x =
[[120 130 127 127 129 131 136 131 124 123 123 131 119 117]
 [128 118 157 112 117 106 141 129 130 129 123 145 116 115]
 [117 133 123 126 117 143 138 120 116 124 116 141 103 125]
 [118 128 131 125 131 126 140 135 125 122 121 132 118 111]
 [128 128 133 124 119 129 131 122 124 129 124 137 118 131]
 [126 128 128 128 129 128 130 129 127 127 127 129 126 125]]
The last entry, reading row by row: 125
Read off the 1st entry, reading row by row.
A: 120
The largest entry in the last column is 131
The entry just left of the smallest entry: 141
Read off the entry just right of 137.
A: 118
Read off the first entry in the row that holds the smallest entry.
A: 117
The second-last entry, reading row by row is 126
Read off the entry in the bottom-left corner.
A: 126
The largest entry in the first row is 136
The top-right entry: 117
Read off the fifth entry, reading row by row.
A: 129
Read off the first entry of the largest entry's row.
A: 128
Read off the 2nd largest entry.
A: 145
The last entry in the row that holds the largest entry: 115
Read off the third largest entry.
A: 143
Read off the minimum.
A: 103
Read off the entry just right of the largest entry.
A: 112
Read off the entry directly above the smallest entry.
A: 116
Read off the entry directly above the largest entry.
A: 127
Read off the largest entry in the last row.
A: 130
The last entry in the row that holds the smallest entry -> 125
Read off the fourth entry in reading order.
A: 127
Read off the entry directly below the smallest entry.
A: 118
Read off the 3rd entry on the main diagonal.
A: 123
Read off the entry directly above 138.
A: 141

[107 114 143 132 123 100 103 143 132 151 115 147 143]
Find the entry just right of 151.
A: 115
The entry just right of the centre entry is 143

126  111  130  131  134  154  113  117  139  135  131  135  136
The last entry is 136
The 2nd entry from the right: 135
The third entry from the left? 130
The second smallest entry: 113

arr =
[[125 121 127 125 133 130 120 147 128 131 126 129 127]
 [133 124 110 128 122 130 128 125 127 122 131 105 121]
 [122 121 121 129 123 127 125 142 126 131 141 136 128]
 [133 131 139 128 125 123 120 132 128 125 122 110 124]
 [123 130 143 131 130 131 114 131 126 128 132 149 131]
 [141 132 126 133 138 131 112 114 130 124 132 135 126]
 [121 128 124 130 128 133 121 118 131 131 131  98 121]
 [132 129 128 127 128 131 127 150 132 125 120 114 124]
 [130 127 133 129 126 130 129 139 126 126 131 144 130]
 [128 120 132 130 122 135 132 108 120 126 139 112 140]
 [131 125 133 131 128 132 135 144 128 132 124 148 133]
 [132 134 130 129 122 132 120 116 125 119 121 118 121]]
Indices start at 0.
Find the entry at row 1, column 0.
Answer: 133
The entry at row 0, column 0: 125
The entry in row 0 and column 1 is 121
The entry in the bottom-left corner is 132
The entry just right of the largest entry: 132
The entry in row 2 and column 2 -> 121
Find the entry at row 2, column 1.
Answer: 121
Find the entry in the bottom-right corner.
Answer: 121
Find the entry in the top-right corner.
Answer: 127
The entry at row 0, column 2 -> 127
Find the bottom entry of the column that holds the smallest entry.
Answer: 118
The top entry of the column that holds the largest entry -> 147
Find the entry just left of the smallest entry.
Answer: 131
The entry in row 1 and column 1: 124
Find the entry in row 2 and column 0.
Answer: 122
Find the entry directly above the smallest entry.
Answer: 135
The entry at row 1, column 2: 110
The entry just left of 147 is 120

Questions about the row below.
1) The minimum?
2) The entry just left of the largest entry?
[128 140 130 154 129 129 127 129 128 128 126 134 115 129]
1) 115
2) 130

Questions about the table below.
1) Find the entry directly above the smallest entry.
2) Find the bottom-left entry.
3) Find the largest entry in the last row.
4) Find the top entry of the column that holds the largest entry.
5) Find the fifth-last entry, reading row by row.
6) Find the last entry in the row that holds the largest entry.
7) Find the entry in the top-left corner.
8) Find the second entry on the main diagonal.
[[130 129 132 121 138 142 132 130]
 [133 137 120 125 133 130 123 133]
 [130 127 136 125 125 123 127 129]
 [121 118 129 123 128 130 132 133]
 [135 128 132 137 104 123 129 133]
 [127 124 115 124 133 111 135 125]
 [117 118 142 140 128 129 112 144]
 [126 121 127 138 132 132 125 133]
 [128 133 136 117 114 126 137 139]
 [127 131 140 125 138 140 120 120]
 [125 134 127 121 121 140 121 133]
 [134 124 121 133 117 139 127 144]
 [123 135 126 132 119 122 142 132]
 [128 145 138 131 117 109 116 122]]
1) 128
2) 128
3) 145
4) 129
5) 131
6) 122
7) 130
8) 137

Questions about the matrix below. Counting starts at 0.
1) Give the entry in row 1 and column 0.
2) Give the entry directly below the smallest entry.
3) Give the entry in the bottom-right corner.
4) Give the entry just right of the centre entry.
5) Give the entry in row 0 and column 0.
6) Give the entry directly above 138.
[[142 147 125 139 130 126 139 127 131 109 128]
 [123 132 126 130 130 129 144 135 116 121 121]
 [118 138 106 127 122 125 114 123 143 115 135]
 [149 125 143 105 153 133 142 117 126 121 112]
 [150 137 136 145 152 128 137 130 118 129 124]
 [118 128 127 121 114 122 112 134 119 140 133]
 [128 115 144 153 142 127 143 144 126 131 128]
 [129 128 132  98 137 130 142 105 122 129 146]
 [117 114 132 126 128 117 109 113 131 135 129]]
1) 123
2) 126
3) 129
4) 137
5) 142
6) 132

[[134 128 108 113 125]
 [119 137 145 128 129]
 [140 115 121 122 139]
 [124 130 129 129 129]
 [135 128 105 111 123]
 [119 132 128 130 134]
 [116 132 128 131 135]]
Rows and columns are numbered from 0.
Report the entry in the top-left corner.
Answer: 134
The minimum is 105
Report the bottom-right entry.
Answer: 135
The entry at row 0, column 1 -> 128
The entry just right of the centre entry: 129
The entry just right of the largest entry: 128
Report the bottom-left entry.
Answer: 116
Report the entry in row 1 and column 0.
Answer: 119
The entry just right of the smallest entry is 111
Report the entry directly above the largest entry.
Answer: 108
The top-right entry is 125
Report the entry just left of the smallest entry.
Answer: 128
Report the bottom entry of the column that holds the smallest entry.
Answer: 128
The entry directly above the smallest entry: 129
